In the data rows, the value 500 means zero.
A hidden rule labels the rows of this table. It goes by one to three of the table's principal directions, not those with the most spread.
486,711,323,373,579,445,483,634,614,399,480,521,401,452,365,283,908,589,549,413,569,312,499,458,460,403,693,454,448,619,542,577 Bd
552,407,475,484,521,526,561,544,496,535,612,524,525,421,606,515,503,438,483,526,516,493,476,565,480,506,471,407,475,462,466,474 Ji
510,509,548,707,549,341,709,598,271,564,286,517,517,496,548,510,261,127,327,609,633,447,394,781,514,584,271,573,404,279,439,413 Du
579,540,453,737,425,468,864,736,296,549,784,409,685,247,656,528,397,256,440,674,394,606,298,767,513,359,648,357,575,317,357,178 Bd
521,706,553,465,534,470,418,364,460,172,378,443,522,455,200,584,410,556,498,408,585,425,372,251,527,349,671,725,528,830,582,673 Du
501,434,501,526,555,443,606,554,262,550,389,408,584,701,470,422,397,384,331,553,515,578,488,600,515,499,443,616,563,383,457,295 Du
502,307,533,426,498,559,453,408,600,598,534,749,377,627,682,494,499,380,573,558,692,500,656,371,452,642,274,465,314,349,441,709 Bd
487,481,584,703,400,536,538,532,468,559,703,399,553,306,584,623,401,554,586,607,282,567,462,685,580,531,582,388,601,376,458,300 XW
511,602,469,444,457,352,573,431,509,232,400,597,497,627,413,442,400,360,446,426,809,481,417,207,366,264,539,682,292,784,565,787 Bd
502,501,296,346,579,404,546,544,463,611,464,597,468,741,407,351,967,344,501,636,577,466,666,436,325,496,587,399,347,382,360,462 Du
546,430,445,412,472,595,419,412,582,472,589,586,465,201,469,720,584,623,519,572,444,319,392,496,517,580,460,330,538,587,390,516 Du
557,491,448,638,422,455,667,550,320,455,556,421,646,433,574,550,287,301,401,556,506,646,390,597,482,391,480,550,541,462,446,374 Ji
460,598,558,392,588,518,451,523,569,489,258,403,515,590,328,435,607,670,516,333,428,387,513,407,544,409,677,604,578,580,607,535 Du
526,755,474,571,376,359,640,440,397,151,534,462,619,429,344,566,286,317,401,471,667,624,296,270,362,232,669,646,425,881,536,681 Ji
618,609,422,541,480,418,616,470,415,247,641,608,481,390,418,548,430,363,431,638,665,466,306,390,458,343,491,542,398,722,495,597 Du
484,547,513,517,504,528,467,519,545,491,497,454,521,345,494,549,479,554,534,426,456,439,435,550,554,511,543,475,561,522,492,482 Bd
474,523,416,395,505,407,476,475,463,374,332,454,512,665,373,406,568,516,424,417,609,468,519,384,415,382,558,629,451,643,541,563 Bd
530,424,415,480,542,523,548,615,545,659,487,435,598,378,613,509,577,488,513,431,409,447,465,667,519,475,513,385,554,379,448,347 Ji
481,549,504,581,514,458,497,536,466,425,435,553,386,480,456,422,526,523,542,553,577,341,467,555,610,502,464,593,476,404,493,473 Du
594,361,593,591,553,622,642,530,443,703,587,708,478,399,748,606,303,191,478,659,572,552,488,617,563,708,202,407,457,183,385,530 Ji
441,440,520,348,527,492,409,444,624,572,326,561,434,728,481,427,599,591,506,409,555,463,629,362,437,523,452,529,424,532,561,638 Du
549,461,506,285,576,690,441,438,698,539,642,787,424,560,637,438,581,451,629,425,719,538,586,155,501,558,423,481,421,499,456,800 Bd
514,423,416,459,523,519,527,556,519,609,448,556,501,487,632,464,542,366,473,466,569,498,553,578,460,571,369,447,455,367,450,532 Ji
564,604,370,419,557,504,542,530,537,467,539,578,535,477,505,444,635,318,527,451,626,543,506,379,420,436,545,485,429,547,468,637 Du
473,376,590,546,497,538,495,484,457,611,557,405,595,480,604,584,378,440,504,479,417,613,558,603,491,600,498,439,537,393,454,414 Ji
616,519,450,490,626,375,694,556,435,427,333,718,443,545,530,436,436,114,390,553,849,345,394,462,439,423,304,596,242,479,501,715 Ji
539,411,507,320,501,710,425,426,624,666,764,541,578,606,573,541,632,644,598,504,335,744,638,267,458,525,605,357,616,527,466,495 Bd
428,751,666,651,562,447,375,448,466,365,404,327,529,455,294,529,338,586,590,370,447,496,419,504,661,498,648,698,613,608,589,467 Du
462,614,358,399,560,366,424,484,555,476,363,609,405,733,345,331,736,574,527,497,660,369,488,352,505,413,483,601,416,564,470,488 Du
485,455,452,317,505,501,458,466,480,439,457,366,575,781,398,384,670,573,465,402,453,655,695,309,330,372,721,561,492,648,601,574 Du
635,237,592,412,546,738,417,349,664,684,721,863,331,421,699,695,463,554,602,721,513,434,531,390,607,727,153,329,455,353,428,629 Du
551,445,316,336,489,500,571,554,589,574,649,586,544,564,567,423,761,488,509,528,532,535,522,382,364,376,579,345,430,543,425,484 Du
511,260,576,516,477,584,554,534,500,713,529,542,452,476,665,569,485,537,458,634,359,462,577,695,508,657,352,332,509,273,474,405 XW
377,624,331,180,469,435,233,284,566,238,423,533,464,836,181,358,791,716,524,353,720,526,603,0,357,381,696,680,459,892,453,678 Du
528,467,540,338,507,653,359,450,734,451,530,501,486,571,543,435,497,791,617,280,460,541,563,242,559,365,577,585,571,682,692,681 Du
539,396,441,531,461,438,624,556,459,472,460,669,362,483,629,445,476,316,381,630,683,399,507,607,419,555,256,459,310,416,506,637 Bd
598,355,517,598,476,493,596,515,527,530,457,601,468,307,639,644,327,435,484,589,524,326,362,647,566,466,289,462,430,408,505,502 Bd
425,523,415,281,476,479,403,447,647,440,331,520,507,714,482,362,594,534,495,252,670,559,624,226,350,410,541,594,412,687,573,762 Ji
389,502,474,686,404,328,538,603,588,617,391,468,506,421,654,466,391,494,553,421,538,382,396,745,556,465,394,472,432,361,459,347 Du
478,424,539,417,547,554,310,414,739,581,461,601,397,557,535,499,608,701,699,414,503,371,590,381,584,523,459,502,454,475,545,596 Ji
596,614,455,542,608,453,568,516,404,425,526,633,435,562,394,433,533,406,498,647,631,420,384,433,607,428,443,617,471,478,466,452 Du
564,503,603,516,456,501,604,386,403,406,519,576,549,629,492,592,265,279,411,578,601,707,514,294,381,453,451,592,410,613,545,710 Du
573,412,456,694,460,460,594,624,654,633,661,622,442,102,801,608,411,418,596,571,507,304,324,831,588,532,279,267,389,333,455,433 Du
664,489,578,699,509,601,712,563,414,552,695,562,611,136,671,728,182,271,487,633,449,532,256,659,630,499,386,420,578,372,420,409 Ji
578,316,475,530,489,564,685,606,418,640,462,541,551,491,704,502,421,308,421,571,491,535,533,639,484,499,363,461,489,249,464,451 Du
608,624,657,647,588,549,478,459,535,384,508,449,555,188,493,698,171,441,560,397,477,460,302,550,658,476,466,585,560,625,621,611 Du
549,313,573,463,564,685,461,525,545,654,470,563,415,438,648,527,483,554,512,520,407,438,604,626,602,684,318,442,566,279,536,524 Du
474,326,584,641,366,588,628,585,474,670,586,382,621,276,730,649,340,468,502,524,281,574,507,759,500,561,516,327,592,272,436,339 Du
576,525,659,709,438,573,687,562,437,503,638,444,611,310,626,628,181,405,513,552,376,623,369,588,590,418,543,506,591,432,545,444 XW
457,464,640,587,459,568,509,470,483,585,710,498,527,547,580,535,445,485,608,582,416,667,596,467,522,581,589,444,526,369,440,439 XW
385,459,559,466,456,534,311,474,607,545,441,369,430,712,431,377,637,904,621,417,301,499,674,464,581,477,635,569,611,486,625,397 XW
494,385,648,696,477,482,704,602,378,628,562,592,462,549,753,452,244,225,440,631,596,591,528,689,518,627,294,482,396,203,472,479 Ji
524,623,584,657,477,468,545,550,517,388,538,344,582,302,487,562,319,540,550,403,403,501,363,586,573,359,642,547,558,618,623,477 Du
344,634,639,499,443,594,197,357,710,417,701,460,449,559,435,457,529,860,812,331,448,597,605,221,641,527,736,583,608,615,524,548 Bd
408,494,421,488,479,413,535,628,350,548,412,234,564,697,374,321,746,644,417,508,289,540,628,669,441,431,744,501,612,421,514,199 Bd
474,743,427,633,425,342,438,497,523,268,410,323,524,211,260,608,501,700,524,442,391,291,253,609,568,318,673,544,572,772,560,394 Ji
437,475,473,405,468,556,401,537,668,541,516,542,361,643,524,317,738,786,607,456,443,444,653,421,529,482,562,481,512,473,590,530 Bd
443,693,588,607,469,424,406,424,515,238,436,502,410,424,390,494,314,514,537,407,656,443,415,420,562,488,490,683,447,692,598,694 Bd
434,670,567,585,485,433,534,529,330,418,296,304,535,465,317,524,401,464,316,473,391,543,474,655,454,574,558,561,595,590,581,479 Du
494,449,514,539,578,537,379,532,552,616,463,453,442,438,564,482,522,579,554,447,412,439,560,696,610,646,385,470,556,370,547,427 Du
566,433,477,499,550,569,461,512,481,542,555,401,553,346,481,600,547,593,515,524,325,450,467,634,568,519,538,426,618,473,489,348 Ji
625,508,507,598,552,517,640,526,365,545,587,502,584,144,465,769,384,370,383,686,386,392,237,728,561,569,424,336,586,485,373,318 Du
525,558,498,475,521,627,251,449,706,494,609,458,377,222,409,608,652,934,631,483,233,332,448,585,668,590,519,371,673,638,602,447 Bd
481,679,405,603,509,258,517,469,326,258,346,545,417,526,284,452,445,376,381,592,745,337,315,530,516,448,397,683,394,628,452,479 Ji
542,354,426,569,483,472,637,682,467,643,401,365,568,399,659,471,479,499,405,479,350,435,471,840,509,439,432,416,548,334,555,302 Ji
532,750,476,686,512,415,497,586,477,247,423,263,599,73,391,584,299,533,501,296,457,351,207,708,640,339,627,612,620,712,611,446 XW
567,330,468,492,571,648,595,662,455,762,570,473,531,380,689,491,595,462,455,571,312,500,563,788,556,650,415,311,622,187,441,297 XW
574,405,505,398,539,745,507,497,492,621,699,554,567,503,586,523,557,538,566,550,394,646,569,377,581,546,545,450,671,349,404,422 Du
540,659,449,523,498,439,615,575,402,345,331,304,652,377,332,535,445,485,392,395,423,463,338,532,483,273,700,602,603,672,574,450 Bd
523,564,528,453,532,567,593,493,350,469,538,510,560,642,434,454,514,322,439,555,536,693,585,348,430,512,602,565,528,474,461,561 Bd
446,595,398,589,381,314,699,639,384,483,389,194,739,374,430,553,530,391,360,435,330,551,410,723,297,303,778,397,520,596,486,316 Ji
566,527,450,423,528,452,482,393,573,335,467,745,389,360,437,610,492,404,494,553,773,265,342,334,476,482,358,507,318,667,436,741 Du
564,475,435,311,579,591,498,477,470,541,457,608,454,710,408,418,669,557,428,577,509,520,562,320,493,496,463,541,554,507,496,519 Du
Which label does each new row get?
608,509,533,789,462,386,724,548,344,391,427,515,588,0,662,787,0,39,333,541,666,385,166,853,510,547,202,476,392,476,443,568: XW
503,412,583,570,529,563,422,467,639,626,603,602,449,320,640,625,453,520,665,517,487,386,475,584,618,631,391,387,469,352,430,489: XW
467,428,503,445,452,589,482,488,476,561,639,572,430,761,557,348,619,552,537,595,488,687,711,366,474,557,515,512,516,378,486,499: XW
535,523,417,405,561,477,599,595,488,544,362,474,548,671,455,361,647,485,455,457,493,490,531,443,460,338,589,562,503,481,553,472: Ji
470,658,505,475,564,476,381,451,517,356,411,532,408,534,315,431,552,626,547,454,590,371,442,381,611,483,536,652,529,608,526,540: Bd
591,453,528,492,534,642,352,399,724,476,712,742,370,282,652,604,434,559,710,498,616,399,444,381,648,578,314,456,446,506,491,690: Ji
541,397,596,768,417,424,746,524,186,486,617,542,533,361,641,653,119,115,299,777,590,594,371,773,472,650,257,456,426,319,363,391: XW
412,654,419,286,447,458,306,401,678,208,323,362,554,759,355,299,569,675,581,84,648,628,645,65,362,209,773,781,458,913,729,846: XW
466,526,518,638,494,397,579,577,367,529,377,381,528,441,468,517,428,428,401,540,433,446,443,754,512,540,475,503,524,410,493,349: Ji
476,373,539,564,501,466,678,568,322,658,448,568,538,771,660,380,338,230,385,591,633,660,565,553,480,558,321,576,449,220,405,401: Ji
412,724,426,474,495,398,426,574,666,405,415,415,486,505,401,334,673,665,612,282,529,405,472,428,506,331,716,560,487,665,595,545: Du
509,608,543,702,472,449,623,573,363,472,655,434,564,297,493,577,369,402,477,615,439,518,329,684,569,506,556,449,563,454,414,305: Ji
413,446,571,466,488,514,376,451,638,611,492,589,375,656,544,434,551,671,585,492,499,474,605,444,541,606,414,481,466,444,525,527: Du
592,325,349,287,614,611,411,510,596,672,410,640,359,559,510,456,867,608,504,593,431,324,656,536,497,610,348,374,488,354,501,515: Ji
481,416,499,438,492,459,496,511,649,486,347,604,402,520,600,445,520,477,524,401,653,346,554,468,439,473,401,507,318,500,578,727: Du
463,438,419,288,572,532,292,448,769,560,474,648,378,631,545,368,733,689,654,348,638,369,604,310,521,511,439,491,409,542,515,641: Du
572,461,415,591,465,455,704,582,337,514,732,660,438,443,598,478,544,244,403,803,597,533,456,623,427,571,380,356,388,359,355,427: Ji
475,275,357,352,419,471,548,487,565,627,492,687,479,797,724,357,579,357,468,506,723,613,669,346,321,477,318,471,308,385,412,612: Ji
513,526,437,502,491,525,513,568,549,519,674,594,379,537,480,375,765,668,611,658,438,413,530,476,575,448,596,435,512,405,468,381: Bd
430,509,475,383,532,539,357,508,542,534,394,378,490,708,425,343,624,738,499,353,404,560,631,451,530,502,569,588,624,538,601,444: Du
544,576,368,404,522,446,500,495,497,385,420,539,464,423,369,510,643,492,417,516,565,367,424,467,430,448,500,480,456,663,502,577: Ji
498,574,585,578,558,600,598,614,339,514,583,432,552,442,588,418,336,309,418,457,516,683,517,617,554,645,485,536,615,365,492,481: XW
472,265,394,215,458,592,372,377,684,655,591,802,327,798,616,408,793,604,546,597,631,524,746,224,358,630,319,362,350,450,411,672: Du
454,636,470,410,466,598,362,457,564,439,626,336,587,530,345,475,701,763,633,395,287,644,588,315,507,400,851,510,687,649,529,438: XW
647,520,492,493,484,578,456,345,529,271,559,642,454,123,396,804,364,537,505,603,550,287,248,394,585,462,403,500,512,718,468,647: Du
484,494,641,597,536,544,489,476,405,558,498,486,476,595,486,507,409,468,530,581,437,578,579,539,587,614,475,568,553,340,500,442: Ji
513,597,477,430,608,565,371,479,497,517,482,510,396,446,350,503,712,575,497,549,413,434,567,548,534,688,488,436,570,509,510,520: Du
363,715,502,373,522,416,327,439,559,330,315,313,528,694,211,371,671,704,544,257,495,507,588,281,434,384,816,662,534,778,614,595: Ji
520,479,464,292,670,621,356,478,585,615,407,664,324,629,392,403,816,672,538,547,499,320,605,408,598,657,412,484,545,406,483,526: XW
452,609,392,602,386,377,558,581,379,385,502,352,495,486,362,424,634,601,439,599,376,480,471,634,464,390,663,503,551,546,509,313: Bd
467,483,632,512,452,489,398,308,464,265,382,496,505,554,439,596,182,450,491,388,679,552,497,292,492,482,443,735,440,679,568,750: Du
512,643,539,551,482,481,564,569,548,378,366,324,630,362,511,507,328,420,487,242,481,566,450,506,455,334,646,597,518,662,677,671: Ji
453,372,479,369,505,585,419,494,551,644,527,557,414,684,537,401,696,653,508,546,436,527,679,466,478,624,456,422,528,392,480,463: Ji
609,446,502,428,577,513,627,510,485,465,330,617,533,513,558,517,330,296,396,437,695,438,404,409,483,405,346,609,415,526,542,683: Bd
384,602,573,235,467,541,162,148,529,140,599,595,370,833,180,456,546,754,526,440,720,642,636,0,409,554,619,713,470,974,532,834: Ji
525,699,472,699,382,325,650,484,279,151,400,338,659,376,360,579,179,281,391,459,619,570,280,482,461,233,622,746,491,715,531,525: Du
A new table starts here. A hidden rule labels the rows of this table. It goes by one to three of the table's principal directions, not those with the most spread.
363,295,444,572,518,412,453,421,505,550,489,517,501,528,498,506,542,637,504,389,487,495,664,439,488,495,448,396,428,504,441,485 z211
999,769,809,743,718,662,675,781,310,567,452,837,609,258,281,204,400,52,347,418,240,406,282,741,595,465,504,260,390,730,635,519 z211
846,940,604,387,363,844,697,564,510,313,548,484,454,315,598,444,479,120,405,890,550,555,61,628,634,482,724,752,602,424,568,567 z504
522,564,501,476,507,552,620,424,505,631,602,508,558,574,490,485,591,449,495,620,645,432,590,464,550,472,488,587,462,534,535,546 z733
496,600,388,325,291,473,487,443,548,365,539,365,436,523,581,605,560,448,520,701,626,583,344,474,502,552,624,752,594,386,491,582 z733
722,665,648,596,676,439,573,739,401,763,519,665,608,580,238,342,410,329,438,391,343,446,516,590,504,514,441,460,445,688,691,547 z211
549,579,526,475,511,528,567,530,535,610,574,509,564,647,462,434,454,509,534,569,530,482,523,443,520,531,494,600,465,539,555,512 z211
455,413,291,373,233,386,381,325,538,189,488,368,425,445,664,658,607,521,577,591,676,560,373,449,455,572,618,596,537,368,337,541 z211
643,572,755,681,783,549,618,731,339,745,419,745,511,317,268,392,480,298,281,333,189,472,542,692,532,412,431,281,531,640,665,526 z616
314,468,150,167,71,354,291,270,687,79,549,160,414,687,786,766,523,708,738,724,832,618,318,311,393,665,676,852,613,260,299,509 z211
409,361,405,452,445,332,392,437,491,388,462,475,482,505,531,626,549,598,556,409,539,506,549,467,404,553,490,448,543,469,407,496 z616
494,358,259,451,293,430,397,258,583,242,529,410,547,496,682,582,578,596,667,508,771,439,491,377,459,572,546,459,393,433,268,445 z616
338,475,581,370,514,483,607,489,545,721,602,424,493,688,464,469,547,648,521,640,528,556,636,388,533,496,394,745,567,470,627,578 z211
439,441,535,540,566,448,567,500,453,690,523,556,500,513,405,492,592,485,408,480,460,500,642,508,529,463,458,495,493,534,572,571 z733
237,60,480,602,648,315,407,472,545,736,397,547,546,397,407,465,522,871,529,90,350,477,846,391,430,480,221,173,425,497,459,374 z504
438,432,479,467,487,452,437,479,537,463,503,433,513,573,533,487,465,627,604,466,540,494,532,441,471,522,431,510,479,494,474,461 z504
718,783,749,534,684,798,751,602,470,630,573,660,593,517,471,397,421,331,436,653,465,403,456,555,564,456,508,514,538,595,592,472 z616
618,685,430,308,248,560,457,454,559,149,533,331,435,518,677,554,474,409,614,770,665,577,171,487,505,574,651,773,583,387,440,538 z211
663,603,780,665,813,682,628,750,470,742,439,728,603,432,338,309,292,475,414,319,198,434,537,576,515,462,383,266,481,635,622,376 z504
383,385,512,503,541,435,569,451,509,765,572,474,533,570,415,421,610,591,499,494,548,485,707,428,558,453,360,556,429,527,594,555 z733
726,663,489,459,355,544,558,533,435,315,457,559,426,254,506,557,581,194,352,632,450,579,209,633,535,524,702,558,590,434,494,607 z211
439,354,680,721,789,441,595,532,347,828,543,681,560,603,322,371,581,497,416,358,405,388,842,536,545,393,315,315,378,701,600,551 z733
463,502,438,439,422,426,500,456,507,519,554,445,493,601,499,529,554,502,520,579,586,520,521,460,505,525,522,629,498,488,519,568 z733
391,390,474,652,598,434,520,464,417,662,498,616,482,522,413,551,594,463,347,412,428,475,709,537,513,445,534,376,453,560,500,560 z733
356,234,118,658,450,118,106,394,550,342,484,476,637,920,516,621,333,772,760,124,648,370,735,345,285,662,545,241,238,639,236,360 z733
637,558,539,591,565,563,564,473,462,540,569,572,596,559,483,396,506,409,541,515,601,379,550,503,543,474,470,437,366,613,492,491 z616
491,482,574,549,568,628,676,410,483,678,576,562,526,460,493,439,629,455,419,599,556,450,634,486,604,414,458,503,452,520,537,541 z616
362,593,376,307,216,552,447,439,567,297,487,235,271,397,649,622,583,441,434,791,554,720,231,535,577,474,683,852,658,264,535,617 z504
677,688,535,506,471,500,407,624,433,249,462,505,468,547,519,504,368,330,536,540,457,515,258,608,459,550,617,532,534,551,490,509 z211
618,419,598,700,693,297,464,687,335,705,417,707,549,425,225,394,499,382,388,188,255,458,606,627,470,488,397,240,415,678,607,546 z733
361,536,461,371,385,625,520,431,596,445,509,334,400,451,629,552,524,570,496,677,563,595,419,465,555,459,543,689,595,346,510,500 z616
340,328,499,533,544,407,433,549,517,651,429,458,454,418,419,457,502,645,465,331,362,567,602,494,507,459,376,432,490,465,570,483 z504
497,316,464,672,655,481,338,448,536,363,455,586,659,628,584,467,309,738,725,191,548,306,672,406,372,549,377,114,320,631,275,247 z616
306,477,359,265,266,567,468,317,671,355,567,214,429,558,724,575,550,694,649,736,746,582,431,351,532,510,511,793,560,301,443,485 z616
505,605,645,450,554,671,660,546,523,652,539,497,482,445,487,428,513,471,430,636,450,532,482,510,586,437,460,616,569,464,622,524 z504
507,432,501,624,689,481,509,513,556,712,559,635,715,773,424,423,345,693,623,296,521,329,770,365,422,558,385,301,341,660,453,351 z211
628,640,469,551,499,570,484,523,503,445,521,511,549,550,511,463,420,396,535,520,558,439,422,534,510,505,572,482,425,559,480,461 z616
454,356,412,720,591,524,492,336,498,594,585,553,613,670,526,404,524,561,570,417,665,331,768,426,551,441,449,317,219,637,397,438 z616
498,506,499,440,483,342,454,624,456,578,431,498,448,399,362,545,530,452,418,409,365,585,446,571,459,522,487,534,604,476,605,571 z733
321,259,427,534,502,516,524,300,552,525,507,514,511,451,599,563,614,683,500,451,579,461,708,392,498,471,450,371,457,440,365,449 z504
534,684,592,300,460,580,623,599,547,670,530,379,465,380,435,446,547,438,467,657,502,582,373,533,572,458,428,762,641,407,712,565 z616
673,823,472,350,284,689,581,428,526,238,624,368,455,601,673,516,509,273,551,933,734,533,196,516,586,523,716,859,542,438,489,595 z211
532,528,748,581,754,551,652,694,436,842,483,670,540,460,293,373,457,480,362,389,245,495,624,560,529,444,361,411,546,593,690,508 z211
397,306,494,668,633,448,448,485,467,600,439,596,518,462,447,493,498,596,452,271,395,451,697,505,476,457,428,244,418,557,451,435 z616
415,449,629,455,566,430,580,542,432,656,519,518,450,509,412,490,599,509,427,539,420,554,592,515,520,467,405,591,589,506,619,608 z733
923,869,795,586,756,509,416,999,343,442,273,724,524,279,232,408,146,197,404,200,14,516,124,821,372,556,509,260,672,660,688,408 z616
381,290,646,665,786,497,599,468,463,771,551,700,630,696,424,435,485,706,511,333,440,359,900,396,467,475,311,269,405,654,474,426 z504
371,271,488,614,618,520,587,272,515,556,605,655,631,753,595,552,547,708,565,471,638,341,864,314,455,530,459,326,382,587,299,431 z504
597,603,748,567,707,614,629,694,433,709,468,624,511,400,356,365,439,411,385,453,279,500,499,601,549,432,399,438,548,573,669,499 z504
467,610,602,472,602,491,552,646,469,725,510,493,483,547,363,468,478,462,427,505,399,531,536,558,518,458,444,600,575,535,684,551 z733
538,656,408,401,369,532,493,497,558,443,541,403,483,555,538,541,478,431,516,644,592,541,367,495,517,530,616,685,530,445,522,533 z733
367,378,430,450,453,379,389,469,522,434,466,419,462,531,531,566,507,637,567,433,513,535,539,458,441,528,459,503,530,455,461,489 z616
346,337,441,499,530,379,426,498,561,642,479,463,532,557,444,494,471,714,555,332,465,506,660,415,454,517,384,439,464,488,511,444 z504
632,967,596,198,389,749,621,583,613,390,638,313,506,729,627,506,352,419,639,935,685,537,201,466,526,549,600,981,680,431,618,512 z616
463,497,465,517,494,549,497,503,560,569,500,461,506,507,499,457,455,553,499,484,486,514,513,474,530,484,495,508,458,477,521,462 z504
584,575,644,565,651,641,648,583,505,750,527,591,578,459,402,353,463,468,444,482,422,447,568,516,570,441,404,449,456,565,616,468 z504
355,376,506,460,480,459,559,402,499,602,558,461,468,546,509,502,632,581,484,579,555,530,635,433,544,469,438,595,501,467,524,576 z211
608,320,492,795,687,269,346,629,297,481,301,777,513,246,303,546,506,350,341,33,222,427,580,699,388,491,497,0,430,654,427,467 z616
420,495,392,429,309,495,419,483,538,359,428,356,340,322,565,563,546,458,420,581,453,663,308,554,546,482,622,627,574,336,507,558 z504
701,732,587,529,526,663,665,500,470,553,634,558,580,648,495,388,496,296,499,725,620,419,452,516,593,481,568,634,418,602,560,560 z733
Here are more rows. What is the label of each one?
286,116,548,754,729,436,568,391,443,854,493,664,548,451,385,408,646,671,388,243,400,413,956,445,554,383,294,178,323,593,490,482 ~ z504
669,605,524,554,541,453,540,647,490,693,513,586,582,533,318,369,428,395,455,427,395,495,473,528,523,535,498,500,423,590,625,530 ~ z211
611,543,438,721,584,583,593,384,455,594,617,672,638,693,488,459,518,364,461,526,635,323,680,479,550,480,613,367,274,668,411,500 ~ z733
548,554,532,507,465,546,489,568,457,399,411,508,395,286,502,524,512,366,377,513,364,590,328,620,525,470,584,487,586,437,523,536 ~ z504
480,579,403,369,320,522,526,368,538,375,594,372,460,588,620,569,592,454,549,750,713,529,418,449,537,517,602,744,528,426,466,583 ~ z733
407,281,156,495,280,234,249,349,555,297,441,400,494,476,561,643,555,609,595,323,629,513,509,430,403,590,580,396,406,431,310,473 ~ z733
466,528,359,362,328,454,448,448,601,463,533,338,493,539,547,521,506,561,587,582,627,554,420,427,505,543,525,678,500,409,505,510 ~ z211
902,815,679,459,451,619,619,623,356,204,484,650,464,350,518,506,492,91,404,717,431,523,114,679,513,556,695,573,639,536,503,610 ~ z211
460,361,471,612,614,320,470,538,447,721,485,609,578,545,333,483,529,550,465,270,428,440,715,493,452,507,405,330,415,604,533,505 ~ z733
263,166,237,544,298,437,373,216,574,332,455,376,403,346,675,591,667,655,500,456,624,554,583,413,537,466,548,406,393,347,295,485 ~ z504
629,763,602,442,548,639,538,610,496,409,521,503,520,586,534,515,367,396,539,619,511,471,348,556,476,517,563,587,591,535,537,462 ~ z616
384,404,504,525,503,539,539,491,518,618,448,496,417,317,475,504,571,525,358,470,381,583,538,525,559,431,495,470,537,413,548,522 ~ z504
651,492,365,569,400,348,321,574,457,305,379,522,479,330,450,522,454,368,483,318,412,532,310,604,445,558,601,352,452,506,439,490 ~ z211
219,415,358,313,208,542,325,406,616,149,391,172,213,318,753,651,524,636,502,671,491,758,237,500,531,473,623,734,680,190,433,516 ~ z504
352,419,423,502,464,427,506,448,504,644,520,460,450,520,454,540,602,529,414,515,499,555,612,483,537,465,515,566,494,463,549,577 ~ z733
659,658,676,561,584,517,620,705,340,591,433,679,411,314,322,498,539,189,217,530,215,595,359,706,544,464,613,501,638,535,658,647 ~ z211
540,590,562,448,534,507,486,632,508,522,447,494,487,438,444,499,419,491,487,453,388,538,408,547,467,514,478,512,591,483,573,473 ~ z616
580,631,458,491,405,576,504,553,522,470,477,454,441,397,492,475,478,357,412,584,448,579,320,569,566,483,624,593,507,442,555,539 ~ z211
666,662,691,519,645,671,621,601,513,567,563,585,613,631,482,351,345,489,578,554,484,413,481,475,516,512,428,504,469,606,553,427 ~ z504
735,627,581,685,688,539,578,650,458,721,526,723,672,601,316,346,359,377,459,353,389,375,569,531,503,522,494,322,351,699,566,450 ~ z211
458,449,324,412,345,403,411,393,573,375,523,408,519,575,579,588,517,585,606,517,650,501,480,408,451,577,550,563,481,442,398,487 ~ z211
411,522,490,333,440,564,551,413,597,480,568,387,514,578,611,553,520,636,609,641,655,497,517,391,488,517,454,658,579,416,482,471 ~ z616
638,545,595,620,631,548,560,583,443,577,489,651,567,482,415,416,445,410,450,416,402,436,525,550,506,494,484,355,442,604,521,476 ~ z211
542,642,535,365,409,600,544,574,576,528,502,366,448,397,506,423,472,469,503,631,487,597,315,514,572,481,487,704,570,399,625,518 ~ z504
686,630,779,576,756,556,655,729,389,758,482,705,577,426,288,366,449,360,394,403,284,444,533,612,512,462,375,390,547,641,682,510 ~ z616
539,664,596,342,520,509,500,662,548,562,506,404,517,565,448,451,380,545,591,540,471,538,390,500,471,532,408,671,612,486,645,477 ~ z616
436,395,279,441,335,467,403,326,605,349,496,391,520,449,634,594,545,610,606,479,685,479,495,407,466,539,539,473,447,402,339,432 ~ z616
563,608,682,538,693,630,657,567,478,655,566,646,598,651,453,453,420,499,487,542,459,410,611,478,492,499,456,475,524,605,548,465 ~ z504
